Which row each row swaps with, under one turn or mirror
The rows were stretched afterwards, more along some directions than others.
Z556: [  6.6  -5.1  15.6 -31.8  22.5   9.7   0.0 -17.5  -8.0  -4.2  -3.3  -6.9
 -28.3  -7.2  29.6  15.2 -20.6  11.3  -5.7  13.7]
Z847: [ -4.7  13.7  14.4 -10.6  18.9 -13.6  25.9   0.8  -5.7 -16.9 -14.4  -0.9
 -11.9  -7.2  10.0   2.1   4.1 -14.0 -23.9  15.0]
Z880: [-10.2   7.0  35.3 -29.8  27.3   5.1   7.0 -21.1  31.8   4.0 -35.7   5.1
 -47.9  12.4  18.9   0.8  -2.9  -8.0 -40.3  -1.3]
Z49: [  7.1 -15.6  19.8 -30.3  13.8  12.9 -15.1 -24.9  -0.4  -0.2  -5.6 -16.5
 -30.0  -9.5  29.3  14.3  -8.1   5.6  -5.3  19.5]
Z543: [-13.0  -8.2  10.8 -20.2  32.5 -11.9   1.4  -6.0   1.0 -14.8  -2.5  -8.0
 -19.4 -10.2  26.5  16.6  -9.4  -8.9  -4.2  20.2]
Z752: [ -9.1  -6.6  14.5 -22.6  29.9  -2.8   0.6 -18.8   7.4 -13.7  -6.5 -10.7
 -29.3  -6.8  25.8  13.5 -19.4  -8.8  -6.3  15.1]
Z57: [-13.4   8.5  25.6 -16.9  30.1 -34.5  22.4   2.2   5.7 -26.3 -20.0   6.3
 -23.6  -4.7  14.6   4.8  -5.0 -19.8 -36.3  23.3]
Z188: [ -8.8  -3.9  11.3 -12.8  17.6   8.6   7.8 -22.0  -6.2  -8.0  -0.9  -6.2
 -26.0  -1.9  19.4   9.1 -17.2  -7.0  -7.3  13.0]
Z613: [-13.1   4.5  25.4 -28.1  25.1 -15.3   8.5  -8.3 -12.2 -31.0 -19.9  -1.8
 -25.1 -10.0  25.7   8.3  -8.7 -14.1 -31.6  21.4]
Z607: [-10.1   7.4  20.1 -10.3  15.6 -20.6  27.6 -12.0 -18.1 -13.5 -10.9   7.8
 -19.3   1.6   8.8  -5.9  -3.1 -17.8 -36.4   9.9]
Z488: [-12.9   3.3  39.6 -40.2  28.7   8.5  16.1 -32.3  27.8   7.5 -36.7   6.4
 -56.7  13.7  18.5  -1.4 -13.0 -12.0 -48.5  -8.8]
Z531: [-17.6   8.5  31.5 -27.3  28.7   8.0  14.9 -23.8  34.3   0.3 -37.1   8.2
 -48.3  13.4  15.7  -1.7 -10.9 -15.2 -37.3 -10.8]
Z278: [  1.5   0.8  20.3  -1.8   9.2 -14.5  16.9  -9.3 -19.1 -21.6   5.0  -3.6
  -2.0   5.9  15.1   6.4   0.3   4.3 -40.1  31.2]
Z171: [ -0.3  -2.7  27.7 -21.4  10.4  -8.0  14.0 -16.3   5.3  -6.7 -28.6  -5.5
  -7.2  -3.2   8.1   7.0  15.5 -18.2 -18.8   5.9]
Z284: [ -6.9  -4.5  13.3 -12.5  23.5  -3.9   3.5  -6.3  -6.6  -5.0   3.4   6.6
 -40.6   1.8  17.9  -3.3 -11.1  -2.0 -22.5  19.8]
Z821: [  0.5  -1.8  27.4  -8.5   8.0 -11.8  14.3 -19.8 -14.9 -19.3   0.7  -8.6
  -3.9   6.5  18.4   9.1   1.4   7.5 -37.4  26.3]
Z593: [ -3.2   3.8  22.2  -4.6  15.0 -14.2  20.4 -12.5 -13.1 -20.1  -2.6  -6.8
   1.6   0.1  22.2   8.5  -1.1   5.2 -31.7  21.7]
Z765: [ -4.1   3.3  30.7 -11.9  16.4 -18.0  21.8 -16.5 -14.5 -16.7  -5.6  -7.5
  -5.3   9.2  17.9   7.3   2.3  -1.8 -47.5  29.1]
Z111: [-15.4 -10.0  18.9 -27.3  29.1  -0.7  -4.0 -21.3   5.2 -22.3  -7.5  -3.4
 -36.2  -4.7  31.2  15.1 -23.9 -12.7  -4.7  19.6]
Z885: [  1.6   2.7  18.3  -2.3  15.0 -15.4  16.3 -10.5 -17.6 -26.9   4.4  -8.8
  -1.0   0.6  21.4  10.4  -3.8   8.8 -33.5  33.7]
Z18: [-13.9  -7.0  28.1 -13.6  23.4 -20.5 -12.6 -11.3   0.6 -26.1   1.0  -4.0
 -31.5   0.4  28.4  11.8  -8.9  -2.4 -16.1  38.2]
Z97: [ -4.4  -1.8  38.3 -34.6  25.2 -30.9  10.3 -12.5   3.8 -23.7 -24.1 -10.4
 -28.6  -3.5  19.7  12.4   8.8 -13.6 -32.8  20.9]
Z363: [-12.5   5.6  39.7 -30.5  32.3   2.2   6.4 -19.5  25.6  -1.4 -27.2   4.4
 -52.5   9.3  21.4   3.7  -8.8  -6.0 -47.8   5.1]
Z881: [  1.1   2.7  21.8 -19.9  11.2  -8.2  24.2 -16.9 -12.5 -16.7 -19.5   0.7
  -5.6  -2.4  10.9  11.7  -6.7  -9.9 -17.9  -0.7]
Z223: [-11.6   8.0  14.8 -16.7  29.2 -22.3  22.9   2.8  -3.9 -28.1 -21.0  -3.1
 -12.3 -13.4  16.6  10.6  -5.2 -17.4 -23.4  17.0]
Z786: [ -7.5 -20.3  29.8 -30.8  23.8 -14.1  -6.8 -25.8   0.2 -18.6  -7.6 -16.2
 -35.7   2.6  28.0  19.3  -6.1  -6.7 -14.9  26.8]
Z949: [  0.2  -0.9  27.4 -33.4  19.0  -1.7  21.9 -22.1  -0.4  -4.9 -26.9   5.1
 -27.0   5.1   1.6   4.8  -2.6 -15.1 -37.0   3.4]
Z330: [ -4.4 -11.7  25.5 -20.0  26.4  -6.7 -14.2 -21.1   3.5 -20.4   0.3  -7.8
 -28.9   0.5  26.7  11.3  -8.4  -6.6 -10.5  29.5]
Z309: [ -3.4 -15.6  13.2 -21.0  13.0   0.0   0.3 -25.7   3.7 -18.2  -1.3  -1.2
 -28.7   7.6  19.2   9.3 -13.6  -6.5  -0.9  15.1]
Z614: [-13.3  10.1  34.3 -18.7  21.2 -34.8   7.2  -3.4   1.3 -28.5 -16.0  -0.3
 -22.4  -1.8  20.5   3.1   3.9 -12.4 -32.9  29.3]
Z55: [ -2.9   8.1  17.2 -17.0  17.5 -10.5  32.7 -13.5  -3.1 -14.1 -27.8  -8.5
 -11.7  -6.9  16.1   6.4   3.5 -19.7 -15.7  -0.7]
Z573: [-15.3  -7.4  24.0 -19.4  27.9 -17.2   7.5 -18.1   4.6 -17.3  -2.5  -1.0
 -30.8   0.7  22.3   9.8 -19.9 -10.9 -21.4  24.7]
Z143: [-13.7   6.8  30.6 -28.4  23.3  10.2  11.9 -23.3  29.6   4.9 -30.7   5.3
 -46.3  12.2  18.5   0.4  -6.6  -6.3 -37.3  -6.6]
Z564: [-16.7   9.8  36.0 -32.8  31.2   9.2  13.5 -25.5  27.6   7.8 -33.3   9.6
 -51.2  10.3  18.8  -0.8 -11.7 -11.2 -44.8  -4.5]
Z383: [  9.3 -20.0  15.2 -29.8   4.7  11.9   0.9 -32.4 -15.0  -3.5   1.9  -7.8
 -28.3  10.3  11.9   8.2 -16.2   0.5 -21.1  15.2]
Z699: [-12.2   9.4  28.5 -25.5  32.3   5.0   6.9 -15.9  31.1  -0.5 -33.4   5.9
 -46.0   3.6  26.0   2.1 -10.5  -5.6 -32.3  -4.5]
Z129: [ -3.0   6.2  14.7 -21.6  24.7  -5.8  27.8 -17.7   5.0 -24.0 -23.8   6.4
 -17.4  -7.4  13.8   5.8 -18.5 -21.7 -15.7   0.8]
Z993: [  1.0   4.3  22.1  -2.9  10.7 -14.1  19.6 -14.7 -10.5 -19.4  -2.3  -6.7
  -1.6   5.3  16.8   9.4   3.9   5.1 -35.5  25.6]
Z200: [-11.2   9.9  16.8 -29.4  34.3 -22.0  12.9  -0.4  -1.3 -20.8 -22.5  -4.1
 -23.3 -21.0  27.0  13.4  -9.5 -16.2 -22.7  11.8]
Z648: [ -5.0  -7.8  16.1  -9.3  26.1  -4.8  11.9 -16.2  -1.8 -24.7  -2.5  -3.2
 -30.7   5.3  16.8   3.7 -27.1 -11.3 -11.0  13.6]
Z764: [ -3.6   3.3  20.8 -25.0  17.2 -14.7  16.2 -17.9  -7.5 -30.2 -16.1   2.7
 -22.3  -7.4  18.7  11.3 -11.9  -9.4 -19.6  13.7]
Z833: [ -5.8   5.5  23.2 -17.8  26.1 -28.1  14.0  -4.8  -7.8 -38.6 -10.7  -2.4
 -10.5 -13.3  22.5  13.2  -5.2 -15.4 -20.6  29.4]
Z794: [-10.1  11.1  20.6 -11.8  34.2 -22.3  36.5  -5.8 -20.9 -36.4 -14.6  -0.6
 -14.4  -9.8  17.4   5.7 -22.6 -14.0 -29.2  20.4]
Z820: [  4.3  -6.2  26.0  -4.5  11.7 -17.0  20.3 -16.4 -15.6 -21.3   0.9  -5.8
  -3.8   9.5  13.3   8.8   2.3   1.9 -40.4  30.4]
Z96: [ -4.1 -13.5   3.8 -17.6  21.8  11.0   9.6 -21.9  -8.3 -24.1   1.2  -0.3
 -22.0  -7.0  24.2  13.9 -33.9  -5.2   0.3  14.7]
Z633: [  3.5 -17.4  24.1 -25.1  12.4   6.5  -4.5 -30.1  25.7  -7.3 -17.3 -15.4
 -22.2  -2.8  26.1  18.1  -4.8  -7.4   2.8   7.6]
Z145: [ -2.2   0.8  27.4 -26.2  21.9  -8.7  19.7 -16.0  10.7 -17.2 -30.1 -10.3
  -7.0 -17.3  24.7  19.8   1.0 -10.0 -13.1  13.7]
Z956: [ -0.4 -10.4  14.1 -15.2  21.4   6.9   7.1 -19.6  -2.9 -11.4  -0.1 -14.3
 -25.7  -8.3  25.8  15.1 -10.7   2.4   1.6  12.2]

Z284 is swapped with Z607
Z847 is swapped with Z188
Z556 is swapped with Z881
Z765 is swapped with Z363
Z278 is swapped with Z564
Z833 is swapped with Z111
Z613 is swapped with Z330
Z531 is swapped with Z885
Z145 is swapped with Z633

